Each named move below is a turn or a mirror, shown by a few rows before and after it. Which moves, in which order, take the first row of each later pair to the second? The first pair is answered.
q_202 (before -> after):
[ -4   1  13   8   7   0   1 -13 -12  -8   3   7   0   3  -5  20]  ->  [  3 -11   2  10  -1  18  -5 -13   6  -1  11  -9  -4   1   3   1]
[  9  42   4   2  -8 -40 -25  21 -16  53 -14 -50  21  18 -15  19]  ->  [ 11  37  -3  16 -20 -21 -38  19  29  71  -6 -51  16   4  -2  10]
[ -6  -6  -7   9  19  16   3  18  -8 -50   3  14  10  -8   9  14]  ->  [ -4 -19 -18  18  11  20  -5  25  16 -40   5  12  -4 -14  18   7]
[-16   6  -4  24 -11  -1   1  -7 -27  -5   1  -2  -1  -8  -4   3]  ->  [-16 -12 -12  31   1   6   2 -10 -11   2   1  -2  -7 -18  -2 -11]
q_430 (before -> after):
[ 11  -4 -11   6  -5 -11 -22  13  33  25   2 -21 -14  -7  11  -6]  ->  [ -8  -2 -13 -22  -5 -10  26  24  23  15  15 -17 -10   6   7 -11]
[-28  33  20 -44 -14 -27  50  26 -12  10 -13 -16 -30  29   1   4]  ->  [-34  14  40 -23 -11   5  34  -6 -50 -32   8  18 -36  31  -9  12]
[-34   8  -9  17  43 -17 -32 -23 -20  39   8  -6  11  15  -9  15]  ->  [-46   4 -22   3  42 -23 -12 -11  -9  47   6 -12   3  19 -15   7]
q_906 (before -> after):
[-23 -27 -16  11 -16  25  29   3  32 -21  20  -1 -22   0 -19 -16]  ->  [-33 -28  -6  22 -11  17   6  -4 -15 -43  14  17 -13  17 -31   1]
[-12  14  11 -25   8 -13  30  19  -8  -4  11 -13   2  29 -12   1]  ->  [ -4   1  -4  -5  -2   4  29  15  39   9  21 -11 -18  -7  -3 -31]
[ -8 -40 -68   5 -15 -15  -8  -4  45  11 -36 -14  22  13   7   3]  ->  [ -8 -52 -41  31  -2   5 -41 -27  20 -23 -29  11  21   1  14  15]
[  9 -12 -11  12 -15 -21  11 -17  27  14 -21 -13   5  -9 -21  -9]  ->  [ 12 -16   8  31 -11  -5  -5 -29  15  -4  -9   0   1 -11 -28   7]
Pairs:
Between the rows of a pair lie 2 to 3 moves.
[ 13 -27  -2  32   0  13 -15 -18  25   8   0   6 -21 -26   3 -12]  ->  [ -4 -14 -27  -7  -5   9  40   0  24   1   8   6 -17   0   3 -27] | q_430, q_430
[ 25  44  12  70 -38 -12 -48 -15  -8  52 -38 -61  -1  38  -2  47]  ->  [ 14   7  33  83 -23  64 -52 -71   1 -28   4   5 -23  13 -12  23] | q_430, q_906, q_906
[ 17   5  -9  13  -3 -25 -38  42 -11  20 -41 -32  -1  26  11  36]  ->  [  3  -7   7   9  20  11 -36  11 -54 -45 -17  12  -2  31  -6  38] | q_430, q_430, q_430
[ 11  14  14 -30  18  33   2 -14 -55 -25   4   9  14   5  -8   3]  ->  [ 13  29  -1 -39  -8 -11 -15   5 -36  28 -26 -28  16  16  -3  -1] | q_430, q_906
[-15  13  -6 -45  -5   5  21  -6 -77   7 -21  27  29  44 -12  42]  ->  [ 10  16 -12  -3  -1 -12 -51   4 -64  40 -45   4  16  18 -10  66] | q_430, q_430
[ -6  -5 -39 -33  10 -43  32  55  53  54   0 -19 -15  23   8 -17]  ->  [-33   3  -2 -46  36  -7  51  15 -52 -40  27  37 -10  52 -18  16] | q_202, q_430
[ -3 -39  -4  16   3  52  24 -21  56 -39  41  50 -27 -37  10 -25]  ->  [ 11 -37 -23  33 -15  15 -14   1 100  34  17  -6 -23 -46  20 -23] | q_430, q_430
[-19 -27 -14 -33   5  17  48  34  11 -18   6 -23 -15  26  17  28]  ->  [ -2  -1   6   5   7   0 -19  33 -38 -14 -18 -42  -1  30  12  65] | q_430, q_430, q_906
[  4   4 -11   8   0 -16 -35  18  -2  20 -17 -29   7  17  17  33]  ->  [ -3 -11   5   9  14  11 -31  -3 -33 -32   1  13   9  24  15  30] | q_430, q_430, q_430
[-11   0  19 -15  15  17  34 -40 -45 -23  10  19 -15  15 -20   0]  ->  [  5  17 -16 -33  -9 -29  39  -2   1  42 -15 -24  -8   5 -16  -5] | q_430, q_430, q_430
